(in the rows, 128 means zero)
One turn or mirror swaps these rows in pairs. Which row does each one swap with?
The rows were stretched afterwards, more along some directions than others.
J749: [122 139 139 125 133 146 147  97 146 135 145 124 132  96 120 118 136]
J174: [ 93 143 140 134 162 133 143 113 158 161 134 125 167 116  99 145 146]
J246: [105 142 135 139 174 143 156 121 153 164  93 115 137 117 108 137 120]
J612: [ 85 137 131 168 159 138 162 106 164 161 116 126 132  87 106 139 139]
J434: [102 133 136 155 161 123 145 122 139 174 129 129 142 108 106 148 132]
J915: [ 89 136 121 142 154 145 130 104 135 130 143 111 173 110 124 124 143]
J241: [ 67 129 115 137 151 128 145  90 188 146 118  97 138  81 110 133 150]
J42: [109 145 114 146 159 141 161 125 153 149 118 127 150 105 106 138 127]
J949: [ 94 129 139 133 138 123 149 107 154 155 127 118 119  86 125 131 133]
J760: [ 99 147 117 145 151 127 143 109 133 139 135 125 166 109 112 124 127]
J293: [ 95 126 144 148 151 116 155 117 188 172 132 117 135  97 103 165 139]
J485: [110 134 160 144 134 133 156 111 149 149 141 125 145  96 117 120 127]
J676: [ 91 120 156 163 152 132 170 109 163 148 123 119 141 103 116 122 129]
J322: [ 64 150 122 136 141 128 151 103 159 157 134 117 166  93 111 151 154]
J643: [ 93 145 132 150 170 154 152 127 148 153 102 115 162 103 109 131 126]
J71: [ 89 151 120 146 164 146 142 120 155 157 101 114 164  98 104 126 140]
J965: [ 95 126 139 126 132 122 151 105 153 152 128 115 118  86 125 126 134]
J443: [119 129 133 134 134 139 152 103 147 138 130 110 109  88 129 130 137]
J192: [104 130 117 150 147 154 139 115 149 125 122 108 142  91 128 128 146]
J773: [ 85 131 155 148 157 141 159 115 176 157 112 113 141  85 114 149 154]
J374: [113 139 117 137 147 154 139 106 160 139 134 108 141  85 124 124 138]
J273: [110 118 141 153 142 125 160 134 138 132 124 126 133 122 132 137 135]
J314: [ 90 133 114 128 128 134 148  90 178 136 141 108 142  91 119 142 144]
J543: [100 128 154 138 143 125 149 106 182 149 113 125 129 101 116 138 136]
J871: [100 129 142 128 140 134 161 118 157 127 114 120 127 100 131 131 141]
J376: [102 137 142 144 139 129 154 100 135 142 112 117 125  94 116 112 134]
J667: [ 94 142 141 139 165 133 144 117 154 161 131 123 167 124 102 145 143]
J726: [ 79 150 124 136 158 158 144 102 156 141 128 119 173 104 113 129 133]
J437: [101 124 160 142 134 152 174 108 152 124 120 116 135  98 131 114 124]
J35: [ 90 142 114 133 155 144 139 134 144 150 120 112 162  94 127 144 143]
J856: [ 76 146 131 117 150 150 140 110 190 159 131 113 159  88 114 141 153]
J255: [ 99 138 149 153 150 126 170 104 169 162 123 138 133 101 107 163 137]
J911: [ 96 145 104 150 169 142 154 120 165 159 108 115 144  97 108 148 137]
J914: [102 135 119 116 137 144 149 105 132 132 120  90 132 105 129 116 130]
J675: [ 97 131 137 133 134 141 153  98 139 132 125 103 129  91 123 107 126]
J452: [110 141 116 145 156 143 167 119 155 140 116 124 149 104 110 127 130]
J977: [ 95 128 116 135 140 110 138 102 157 144 147 109 136 101 113 155 142]
J650: [103 116 136 127 133 122 154 102 169 129 131 105 133 107 116 114 136]
J998: [ 86 140 118 131 151 136 117 110 160 156 152 121 163 113 115 143 147]
J104: [ 91 142 115 130 159 143 138 134 143 152 118 116 165  99 122 145 143]
J462: [110 128 126 120 144 153 145 119 176 126 124  89 128  87 132 128 131]
J867: [109 140 128 163 157 131 173 110 142 149 118 127 126  92 115 135 129]
J732: [104 118 134 129 136 123 149 102 161 127 132 104 135 117 119 113 134]
J198: [127 135 137 124 126 141 146 103 142 133 146 121 123  94 123 122 131]
J683: [ 91 146 136 140 165 138 161 116 165 162 123 115 133  92 110 153 131]
J167: [107 121 107 138 138 125 135 118 127 132 135 104 141 106 128 124 134]

Swapped with J241: J773
Swapped with J543: J322
Swapped with J683: J462
Swapped with J732: J667

One turn or mirror swaps these rows in pairs. Which row does each one swap with?
The rows were stretched afterwards, more along some directions than others.
J415: [119 128 141 103 135 112 132 141 131 136 131 138 111 135 111 115 129 121]
J831: [125 130 136 110 129 147 134 114 150 123 133 126 146 113 109 121 116 125]
J468: [139 128 145 132 137 146 129 117 148 122 142 126 161 106 110 104  98 133]
J393: [101 135 125 117 159 119 124 133 143 135 128 113 128 127 121 133 106 116]
J263: [162 129 133 103 148 119 157 136 128 132 105 126 127 109  93 111  97 119]
J424: [121 123 145 118 145 138 131 133 175 132 130 106 146 106 107 106 109 125]
J546: [134 107 143 105 130 126 145 139 164 137 107 109 129 109 101 106 126 121]
J954: [144 147 148 112 117 125 127 105 118 122 138 138 118 144 119 103 130 131]
J789: [153 110 134 105 127 113 149 131 126 136 116 130 136 116  93 105 110 115]
J694: [114 142 140 125 140 107 127 116 118 133 132 130 108 137 131 122 129 134]
J471: [131 119 127 111 128 150 124 117 159 119 132 120 156 107 102 122 109 119]
J501: [137 114 119 112 127 140 115 127 151 117 136 122 157 110  98 116 102 111]
J270: [122 130 142  94 139 108 150 134 131 139 108 130  93 129 106 111 125 129]
J688: [125 110 144 105 138 130 141 139 169 139 112 105 133 109 106 106 122 119]
J672: [155 139 145 114 126 136 136 108 129 121 141 140 144 124 109  99 103 134]
J663: [118 133 144  97 145 110 150 141 129 145 116 134  98 130 107 116 126 125]
J125: [136 119 121 117 148 116 135 133 124 133 128 131 145 116 100 125  95 121]
J479: [152 141 152 116 125 139 136 105 130 123 140 137 142 122 108  94 107 138]
J31: [105 145 151 114 136 117 134 117 129 137 134 134 110 135 129 124 134 138]
J155: [162 125 129 103 142 120 151 129 129 129 103 118 128 109  94 107  95 117]
J811: [157 112 130 104 116 133 152 128 121 128 115 128 133 107  97 100 112 107]
J97: [141 113 129 123 122 147 119 108 147 123 127 101 149 114 110  92 113 116]
J63: [128 138 164 106 148 127 148 141 129 147 129 135 118 128 112 114 128 135]
J318: [133 118 121 113 125 149 117 119 157 114 133 118 157 109  99 120 106 117]
J925: [103 136 138 108 142 122 113 128 139 135 126 124 104 134 116 130 135 135]
J428: [116 145 146 105 131 125 119 116 136 132 129 128 102 144 120 125 140 135]
J332: [130 127 147 130 143 142 127 126 160 127 138 118 159 105 110 102 102 130]
J83: [111 142 136 122 136 108 126 117 125 132 129 129 106 136 128 123 128 137]
J910: [105 142 152 114 135 122 134 116 131 138 130 133 109 132 130 125 138 143]
J753: [158 118 136 103 119 137 157 126 122 130 112 129 133 103  99  96 111 108]
J94: [125 132 141  94 149 111 159 132 135 144  98 126  95 121  98 109 123 125]
J334: [109 134 144 117 142 139 133 118 153 131 129 127 137 113 113 126 119 140]
J123: [121 116 147 118 141 132 133 135 172 133 117 107 135 109 108 108 122 126]
J551: [141 133 136 129 136 144 130 116 143 119 145 128 157 110 112 105  98 130]
J693: [119 129 157 119 134 133 124 134 134 143 142 127 128 136 123 112 137 132]
J943: [147 132 124 113 137 108 137 121 126 127 116 116 121 119 105 109 103 116]
J253: [158 111 133 101 109 138 155 126 128 123 110 120 133 109 101  95 117  99]
J65: [142 118 130 108 130 132 140 128 122 128 115 132 128 105  97 112 110 126]
J260: [106 143 140 107 137 122 113 121 141 134 129 124 104 142 118 127 141 131]
J292: [157 124 123 116 141 119 143 123 128 121 106 117 132 107  99 109  98 116]
J100: [127 150 148 103 123 122 128 109 129 131 130 134 103 148 117 114 137 135]
J238: [127 136 129 124 140 105 127 115 119 126 123 122 114 129 120 114 117 129]

Swapped with J263: J546
Swapped with J97: J393
Swapped with J663: J811

